Rotation paths and how fast each direction turns (degrees a step):
Each turn is a multiple of 5 degrees from 10 to 175, or 0.
Each row of a path follows its step; steps can be skipped.
path 1
step 5: -.01 .04 .15 .08 -.32 -.04 -.05 .04 -.04 .34 -.30 -.08 -.22 -.11 .01 .04
 .12 .20 -.26 .24 -.14 -.15 .11 .14 -.33 -.17 .06 -.03 .02 -.36 -.07 .21
 .22 -.03 -.26 .07 -.07 -.11 -.04 -.02 -.25 -.05 .45 -.12
step 6: -.04 -.11 -.23 -.16 -.20 .05 .03 -.26 .39 .05 .15 .08 .08 .09 -.06 -.13
 .22 .20 -.09 .06 .35 .09 .03 .11 -.23 -.05 -.35 .19 -.17 .11 .00 -.02
 -.11 -.11 -.07 .39 -.24 -.10 -.23 -.31 -.22 -.09 .04 .05
step 8: -.12 -.02 .10 -.10 -.04 .41 .04 -.16 -.27 -.37 -.12 -.14 .18 -.21 -.20
 -.03 .07 .00 .07 .14 -.27 -.04 -.16 -.10 -.08 -.08 -.16 -.28 .17 -.12
 -.13 .00 .03 -.11 .19 .19 -.38 -.04 -.22 -.28 .21 -.10 -.24 -.01
step 11: .22 -.17 -.31 .09 .00 -.09 -.08 .12 .04 -.14 -.08 .20 .21 .15 -.07 -.12
 .31 .03 .13 .22 .26 .16 -.05 .22 -.11 .02 .32 .18 -.15 .09 -.27 .08
 -.22 .07 -.10 .10 -.18 .06 .06 -.18 -.38 -.02 -.40 -.03
step 17: -.19 .03 .14 .20 -.31 .09 -.35 -.11 .06 -.21 -.11 -.05 .01 -.33 .08 .13
 .11 .33 .16 .33 -.21 .05 -.19 -.22 -.16 .18 -.20 -.15 .04 -.16 .21 .44
 .15 -.10 -.14 .09 .04 -.13 -.13 .04 -.02 .11 -.12 .03
step 18: .34 .22 .03 -.01 -.13 -.40 .44 .02 .04 .03 -.06 .03 -.03 -.01 .08 .12
 .21 .28 -.04 .18 .05 -.17 .15 -.08 -.05 .09 -.04 -.02 -.18 -.05 .22 .16
 .02 .02 -.02 .26 -.44 .20 -.15 -.31 .02 .22 .05 .16
step 24: -.05 -.35 -.02 -.11 -.14 .19 -.23 -.10 -.33 -.04 .00 -.13 .21 -.25 -.17
 -.19 .26 -.13 .07 .13 .03 .15 .31 -.01 .11 -.21 -.13 -.25 -.01 -.09
 -.08 .01 .13 .11 .06 .15 -.18 -.08 -.11 -.36 -.05 -.27 -.32 -.23
step 26: .18 -.18 .39 .19 .00 -.11 .20 -.13 .28 .00 -.13 -.02 .10 -.18 -.03 -.01
 .28 .16 .12 .18 -.28 -.04 -.06 -.26 .07 -.13 .29 .11 -.04 .01 .04 .23
 .27 -.07 -.20 .06 -.41 -.15 -.23 .15 .20 -.02 .05 -.13
-.02 -.06 .06 .00 -.02 -.05 .04 -.06 -.05 .08 .00 -.03 .04 .01 .03 -.08
 .06 -.04 -.07 -.09 -.04 .04 .02 .09 -.01 .06 -.03 -.01 -.12 -.04 .04
 .00 .05 -.11 .10 .00 -.02 .00 -.09 .05 -.02 .04 -.10 .07
60
-.05 .04 .03 -.01 .04 .07 -.02 .07 -.08 -.10 .04 -.09 -.05 -.08 -.04
 -.02 .07 -.02 -.02 .07 -.09 .05 -.05 -.01 -.09 .00 .02 .09 -.11 .00 .03
 .03 -.05 .00 .05 .00 .03 .09 .05 .05 .09 -.05 -.01 -.04
85
-.02 -.07 .05 .02 .03 -.04 .06 .01 .05 -.06 -.07 -.03 -.04 .09 .04 .00
 -.09 .03 .02 -.02 .01 -.02 .02 -.02 -.15 -.01 -.05 -.04 -.02 -.08 .07
 .08 .01 .07 .01 .02 -.08 .01 -.04 .11 .04 .07 .07 -.09
85
-.04 -.02 -.05 -.06 -.07 .05 -.07 -.04 -.06 -.05 .03 .06 -.03 .06 .07
 -.02 .02 .06 -.11 -.10 .04 -.01 .04 -.04 -.09 .00 -.04 .01 .08 .03 .01
 -.05 .08 -.08 .03 -.03 -.02 .00 -.01 -.01 .08 -.15 .04 -.03
45
.04 .07 -.03 .04 .07 -.03 .11 -.01 -.04 .08 .01 -.02 .04 -.01 -.05 -.04
 .07 .08 -.09 .06 .03 .01 .01 -.05 .01 .01 .07 -.05 .04 -.02 .10 -.03
 .08 .10 -.04 -.06 .07 -.01 -.07 .03 .13 .00 .02 .03
135
.05 .02 .00 -.01 .01 -.05 -.01 .01 .09 .13 .00 .06 .00 -.03 .00 .01 -.08
 .01 .02 .10 -.02 -.03 -.01 -.08 -.02 .03 -.07 .10 -.07 -.05 .08 .02
 -.04 -.15 -.02 -.08 -.01 .00 -.05 -.05 .04 -.08 .01 -.05
90
path 2
step 0: .14 .07 -.07 .04 .11 .30 .20 .27 .22 .03 .19 -.27 .27 -.14 -.15 -.02
 -.08 .23 .27 -.42 -.14 -.22 -.36 .03 .08 -.07 .08 .18 .06 .01 -.10 .17
 .06 -.21 -.20 .17 .13 .29 .30 .22 -.03 .11 -.06 -.13
step 2: .22 .12 .00 .18 .33 -.16 .11 .39 -.33 -.24 -.07 -.05 .19 -.06 .12 .11
 .13 .06 -.17 -.07 -.20 -.06 .15 .15 -.06 .13 .30 .32 -.27 .19 -.03 -.13
 .27 -.09 .30 -.05 -.03 -.05 -.02 -.06 -.02 .09 .13 .43
step 3: -.25 -.17 -.17 .10 .08 .35 .46 .19 -.11 .08 .12 -.12 -.12 -.01 .24 .05
 .14 -.20 -.11 .00 -.13 -.14 -.17 -.07 .01 .06 .01 .18 .32 -.29 .01 -.22
 .14 -.21 -.10 .17 .16 -.07 -.26 -.33 -.01 .03 .34 -.15
step 13: -.28 .11 .03 -.07 -.18 .21 .09 -.04 -.15 -.01 -.12 -.26 .18 .33 -.08
 -.02 .00 .23 .14 -.23 .28 -.24 -.14 -.29 .18 .22 .33 .25 -.04 -.05 -.33
 -.06 .19 -.02 .09 .10 -.17 .27 -.16 .05 .08 .11 -.18 .29
step 16: .23 -.23 .12 -.13 -.19 .10 .00 .33 .02 -.15 .15 -.09 .07 -.15 .09 .25
 -.06 -.30 -.15 .05 -.10 -.38 -.37 .01 -.34 .05 .08 .34 -.03 -.05 -.35
 .04 -.13 -.27 -.06 .05 -.25 .16 -.08 -.05 .17 .21 .03 -.11
step 19: .02 -.09 .15 .17 -.02 .18 .43 .13 -.01 .25 .22 .12 -.32 .07 -.15 .13
 -.02 -.02 .04 .19 .11 -.26 .28 .17 .00 .52 .05 .18 -.13 .19 -.02 -.24
 .02 -.02 -.07 .07 -.05 -.19 -.11 .10 -.22 .34 .26 .04
step 21: -.11 -.21 -.10 .03 -.12 .08 .12 -.06 -.22 -.17 .01 .12 .01 .05 .10 .32
 .04 .03 .30 .05 .15 -.24 -.29 .03 -.28 -.10 .20 -.01 .04 -.10 -.18 -.15
 .06 -.33 .04 .16 .45 .21 .36 -.25 -.31 .01 .01 -.26
step 25: .07 .21 .33 .32 -.17 .10 -.20 .06 .28 -.11 -.25 .03 .00 -.05 .16 .10
 -.04 .24 .11 .13 -.18 -.38 -.17 -.05 -.17 -.01 .13 .37 .17 .18 -.21 .01
 .05 .08 .46 .05 -.05 -.05 .00 -.30 -.26 .08 .00 .00
-.05 .00 -.06 -.06 -.06 .00 -.03 -.01 -.06 .11 .05 .03 .01 .04 .07 .08
 .01 -.04 .01 .03 -.02 .00 -.06 -.08 .03 .12 .05 -.05 -.02 -.04 -.07 .05
 -.02 -.09 -.06 .06 .06 .04 .02 .03 .11 .07 .09 -.06
140
.11 -.05 .00 -.01 .04 -.06 .00 -.01 -.01 -.08 .00 .02 .03 -.06 .06 .02
 -.11 .00 .08 .04 -.01 .00 -.02 .07 -.08 -.02 -.06 .01 .03 .03 -.10 -.03
 -.03 .04 -.05 .05 .09 .04 .09 .04 .12 .01 -.11 -.03
70
.02 .01 -.02 .00 -.02 .01 -.02 .07 .07 .06 -.04 -.10 .02 .06 .05 -.07
 -.12 -.02 -.07 -.02 -.07 .02 -.09 -.03 -.09 -.04 -.02 .05 -.09 .08 -.03
 .04 -.04 .01 .02 -.01 .00 .05 .09 -.05 -.04 -.05 .13 .02
160
-.03 .00 .10 .03 .08 -.10 -.08 -.03 -.05 -.03 -.07 .00 .01 -.09 .08 -.03
 .07 -.04 -.05 .08 .00 -.10 -.01 .03 -.01 -.06 .04 .05 -.03 -.06 -.03
 -.02 -.03 -.08 -.04 -.02 .00 -.02 .00 -.16 .01 .04 .06 -.02
80
.11 -.01 -.16 -.01 .05 -.06 .02 .00 -.04 .04 .15 -.02 -.02 -.03 .01 .00
 .01 -.13 -.04 .00 .07 -.01 .01 .01 .02 -.02 .02 .10 .03 -.03 -.05 -.12
 .01 -.01 -.01 -.03 -.01 -.04 .03 .03 -.09 -.01 .05 .02
25
